rotation steps, each row followed by its count of steps
The counts run from 0 to 119.
[147 113 105 169 107  96 148 122 158  86 173 119 116 136 167 109  96 117
 176 127 130 137  86  93 135 147 163 108 135 104 137 135 142  90  92 145
 107  95 143 128 132 133  68 141  91 129 124 141 158  76  95 105 157 123
 135]
38
[150 154 120 137  60 101 130 148 138 189 117 154 145 146 156 159 111 167
 131 142 152 107 139 134 108 158 117 154 145 129 142 125  57 138 128 130
  86 124 136 135 120 111 104  99 110 131  86 120 163  69 107  97 147 136
 124]
108
[130 168  84 105 108  96 127 156 135 168 153 159 128 150 124 148 137 153
 115 156 163 125 139 141 145 120 110 148 110 181 170 168 102 124 127 117
  97  99 158 116 155 107  94 113 130  98  93 106 160  63 114 151 165 138
 139]
9
[128 154 129 130 113  91 140 141 131 121 130 155 150 132 177 122  86 134
 140 118 160 131  71 117 153 116 148 101 109 167 133 109 100 106 124 117
  65 102 127 146 132 104  99 130  81 135 101 131 132  73 117 108 195 135
 162]
27
[146 106 102 124 123  78 125 133 176 134 147 146 152 130 159 117 108 155
 125 150 157 150 121  99 162 142 163 142 107 150 154  94 139 111 149 154
 154  66  83  85 187 160 122 111 122 161 136 128 125 116  82 134 160 118
 117]
80
[147 158 120 137  64 103 134 149 135 193 114 154 146 146 151 159 114 162
 127 143 150 106 141 128 106 157 116 157 146 137 141 127  55 135 134 130
  86 123 138 133 125 105 111  93 116 125  85 120 160  63 106 102 150 135
 130]
107
[150 133  68 135 103  90 121 129 181 170 173 151 127 144 124 154 123 162
 132 150 151 135 154 124 105 146 121 156 122 105 158 147 104 110 106 162
 129 103 143 105 149 135  78 129 126 132 118 103 183  66  98 142 128 109
  98]
0
[132 155 128 128 112  87 135 143 126 125 130 150 149 135 178 120  88 133
 141 124 166 132  66 124 157 115 143 102 105 170 136 115 106 110 122 114
  62 102 122 147 131 107  97 134  79 133 100 125 134  79 116 105 194 135
 158]
26
[133 117  91 152 121 101 168 123 142 105 167 104 100 146 141  92 121 101
 155 133 126 125  97  73 165 137 161 117 129 150 145 162 154  95 112 140
 105  75 161 108 157 131  83 122 119 108 128 142 126  69  93 134 161 131
 158]
44
[159 142  93 144  98  72 107 134 141 182 130 119 129 164 131 130 140 137
 115 166 153 127 142  99 115 144 113 193 141 143 178 132 134 134 135 154
 116  74 107 113 147 143 108 117 119 104 130  86 171  78 101 141 146 136
 103]
96
[144 131 147 122  86 111 167 167 157 146 134 126 158 124 175 106 108 159
 145 141 126 122 116 136 142 153 176 138 133 128 132  94  89 126 147 124
 149 124  89  77 174 108 129 104 135 174  87 151 118 119  66  90 151 108
 117]
70
[164 138 101 149  95  76 105 136 152 167 142 121 130 162 137 135 140 142
 122 167 147 135 149  99 107 150 120 193 150 132 178 123 134 131 133 160
 133  76 107 105 146 136 106 119 123 106 128  92 183  77  97 141 139 132
  92]
94
[134 133 131 159 104 110 153 136 154  85 156 150 140 126 175 120  85 137
 163 114 130 139  84 102 124 141 170  96 136 124 125 103  97  85 105 135
  99 112 141 135 130  94  88 130  97 133 104 155 152  56 105 102 168 125
 145]
33
[154 139 129 144  80 109 175 160 123 144 159  65 105 156 154  82 146 104
 163 155 103 107 119 127 133 151 153 154 162 124 150 166 136 137 117 119
 130 115 136  83 152 108  91 124 131 121  92 132 144 101  68  98 136 124
 120]
55
[156 145  94 139  98  73 110 133 139 188 123 122 130 163 132 131 141 138
 113 165 157 124 142  95 120 141 110 190 137 151 176 136 131 136 141 152
 106  73 112 116 149 140 110 111 118 103 126  86 165  77 103 143 150 137
 111]
97
[127 127  92 114  93  97 122 118 144 142 154 175 138 141 169 150  81 157
 133 128 174 132 114 127 162 125 131  92 106 176 136 132  73 122 123 126
  84  90 153 132 138 144  82 116  91 153 104 140 128  83 119 113 164 133
 163]
119
[142 162 114 131  80  99 134 147 127 200 102 150 144 149 135 151 127 157
 112 144 149 108 142 108 117 146 114 169 141 160 152 130  68 132 146 130
  80 110 135 127 140 102 123  89 126 110  94 115 149  54 108 124 157 139
 137]
104
[146 126 113 142 109 103 121 139 169 130 156 151 145 144 133 134 128 162
 119 155 134 152 156  91 109 151 152 171 151 147 169  93 112 106 144 161
 170  78 111  86 171 111 120 103 149 116 126 131 166  63  96 151 136 125
 103]
88
[125 152 133 133 114  96 143 142 133 113 133 158 150 129 177 122  84 136
 141 118 153 133  73 112 152 119 155  98 114 166 131 107  97 100 125 118
  70 106 130 143 136  98 100 128  86 134 103 140 132  67 115 109 192 133
 162]
28
[136 117 105 125 123  95 126 135 171 128 149 159 151 133 139 125 116 159
 114 150 145 156 140  82 144 142 161 153 123 166 163  89 121 100 154 158
 164  67 103  82 190 130 131 100 144 134 135 138 134  80  95 156 153 122
 122]
84
[160 132 105 151  97  87 110 138 158 151 151 131 134 156 135 136 136 149
 124 166 140 142 155  98  99 156 131 189 157 128 175 113 128 122 132 163
 151  79 108  98 150 125 107 115 131 108 127 105 184  71  98 141 130 130
  89]
92
[155 141 108 136  61  91 123 141 141 182 127 150 141 145 170 160  98 165
 143 142 162 111 126 144 121 160 114 138 133 118 139 133  66 143 116 131
  83 121 131 140 112 137  88 112  90 145  91 115 165  87 104  84 149 131
 126]
111
[143 119 120 170 105 102 148 129 160  81 170 129 127 131 171 115  90 126
 175 122 127 138  87  96 127 148 167 102 141 104 131 118 120  88  93 145
 104 105 141 132 126 115  74 138  93 131 116 147 161  67  98 101 159 123
 135]
36
[136 127  90 116  85  86 119 121 143 158 146 164 138 142 172 152  85 156
 137 133 178 125 112 133 161 132 121 102 104 162 139 135  80 131 120 127
  77  94 143 137 132 156  85 114  84 154 105 128 134  95 115 104 164 134
 155]
117
[137 141 145 115  93 110 178 168 140 161 119 117 155 128 169  96 119 143
 134 142 125 114 111 131 158 145 172 138 129 155 132 110  94 131 157 113
 132 120  97  78 183 105 137  98 138 163  85 151  98 115  67  97 160 115
 137]
67
[154 105 111 127 108  79 129 141 177 135 147 133 154 128 172 116 101 155
 141 151 152 144 116 118 156 152 165 139 111 125 148  92 135 122 138 151
 155  83  72  87 178 163 116 119 113 176 124 129 131 132  73 110 153 111
 106]
77
[155 108 114 128 103  82 133 145 175 135 146 130 155 128 178 116 103 158
 143 150 148 142 114 125 152 153 166 140 114 117 146  91 128 125 136 147
 156  91  72  85 173 159 116 119 114 179 120 130 134 133  71 103 150 107
 103]
76
[128 132 112 149 109 120 183 141 131 113 166  99 102 148 132  88 136 105
 150 139 106 119 115  82 149 141 165 131 151 158 146 165 134 100 123 128
 120  91 171  91 166  98  95 108 144  98 109 156 124  59  87 133 147 129
 157]
48
[138 137 125 150  92 125 185 153 129 122 167  85 103 153 138  89 145 108
 155 145  98 113 125 100 133 149 162 144 166 142 147 162 125 114 120 122
 134 108 162  83 157  89  93 112 146 102  97 152 139  69  78 119 138 127
 139]
51
[154 119 135 129  89  98 148 157 170 139 142 129 158 124 181 114 104 162
 149 148 133 134 117 135 139 159 171 138 130 111 138  89 106 126 138 138
 159 115  76  81 172 135 120 114 122 182 101 142 131 129  65  90 145 107
 104]
73
[136 115  92 153 122  96 163 122 145 102 169 103 102 142 144  93 117 100
 159 134 129 130  94  74 162 138 161 116 128 143 146 159 158  95 108 140
 104  73 157 112 154 135  78 126 112 111 132 142 131  73  92 131 163 129
 154]
43
[127 128 107 147 115 118 180 136 135 112 167 104 101 146 134  90 134 103
 150 137 111 121 113  77 156 138 164 128 144 159 146 165 139  97 120 131
 115  86 169  96 165 104  94 111 140 100 114 154 124  60  89 137 152 131
 158]
47
[148 105 103 125 119  78 126 134 176 136 147 142 151 129 164 116 104 156
 130 152 157 147 117 105 163 144 161 143 107 141 154  94 137 115 143 155
 154  71  78  85 184 165 119 115 120 165 132 127 126 122  78 128 158 114
 115]
79
[133 164  75 105 112  91 125 152 138 170 154 156 125 150 122 146 138 152
 115 158 166 124 139 138 148 120 109 148 107 178 172 170 108 123 123 122
  99  93 157 115 156 116  92 116 127 101  99 103 161  66 113 152 162 135
 138]
8
[162 139  96 146  97  76 106 135 145 175 136 121 127 163 133 132 141 138
 119 166 152 131 145  98 112 148 116 194 145 138 178 128 136 133 133 158
 123  73 105 109 147 140 105 117 122 105 128  89 177  79  98 141 143 134
  98]
95
[156 137 127 139  83 100 171 160 118 157 149  61 108 158 160  78 145 103
 158 158 114 103 111 131 144 148 149 156 152 128 150 168 143 147 121 117
 121 112 122  86 154 121  94 126 124 132  94 123 134 116  67  94 141 121
 121]
57
[153 150 115 137  59  99 126 147 138 187 120 153 144 146 163 160 107 166
 136 141 154 107 137 138 110 160 115 149 143 123 142 128  58 141 123 130
  85 128 135 138 117 118 100 101 104 137  85 117 165  76 103  90 145 133
 124]
109
[146 139 129 150  82 119 179 159 127 132 164  77 103 156 149  87 147 107
 159 152  99 108 123 116 130 151 157 150 168 130 149 165 129 126 117 120
 133 116 151  82 153  94  93 118 140 112  92 142 145  84  74 106 131 126
 127]
53
[147 142  59 119 110  80 116 134 160 176 167 148 120 151 123 148 133 150
 128 158 167 126 145 132 136 132 108 155 106 138 169 171 124 120 109 146
 108  91 147 114 154 143  78 128 121 116 114  92 174  75 103 147 147 124
 116]
4
[139 112 100 122 126  87 126 132 175 131 145 152 152 132 147 123 111 157
 116 148 152 152 129  88 158 141 161 146 113 161 159  93 131 104 154 157
 157  63  94  82 191 147 125 105 133 147 135 134 125  97  88 147 157 119
 122]
82
[129 137 134 156 107 111 153 137 151  87 151 156 145 126 175 122  83 138
 160 114 135 137  80 102 130 136 169  94 131 135 126 100  92  86 112 130
  93 114 140 138 131  91  92 128  96 135 102 155 147  55 107 104 172 124
 151]
32
[128 173  92 103 107  99 127 160 131 163 152 161 130 150 126 148 135 155
 116 156 160 125 135 144 140 122 114 146 116 180 169 163  97 124 126 114
  99 105 158 117 152  96  96 112 131  97  88 111 162  57 115 147 163 138
 141]
10
[141 180 129 121  82 100 122 172 122 142 149 149 140 153 162 144 120 155
 140 153 150 125 115 170 116 131 118 138 137 150 160 138  90 137 111 107
  98 130 138 130 122  81  89 129 105 110  68 110 185  73 115 106 162 138
 121]
16
[133 179 116 112  89 106 128 172 125 149 151 158 136 152 142 148 129 158
 127 154 151 124 130 159 126 127 119 142 134 171 165 148  84 128 122 107
 101 122 152 123 138  77  95 117 123 100  73 114 176  58 114 128 159 140
 134]
13
[141 125 112 138 112 103 123 139 170 128 154 157 144 140 135 134 126 162
 116 155 136 154 153  86 117 148 154 168 145 154 168  90 113 102 148 160
 170  75 109  84 177 114 123 101 149 119 126 135 156  64  97 154 139 126
 107]
87
[141 154  64 109 113  84 119 143 147 175 161 150 120 150 121 146 134 150
 120 160 169 126 141 135 146 126 106 152 104 158 173 174 121 125 118 134
 102  88 153 115 157 134  84 123 123 106 110  96 166  72 107 152 156 132
 129]
6
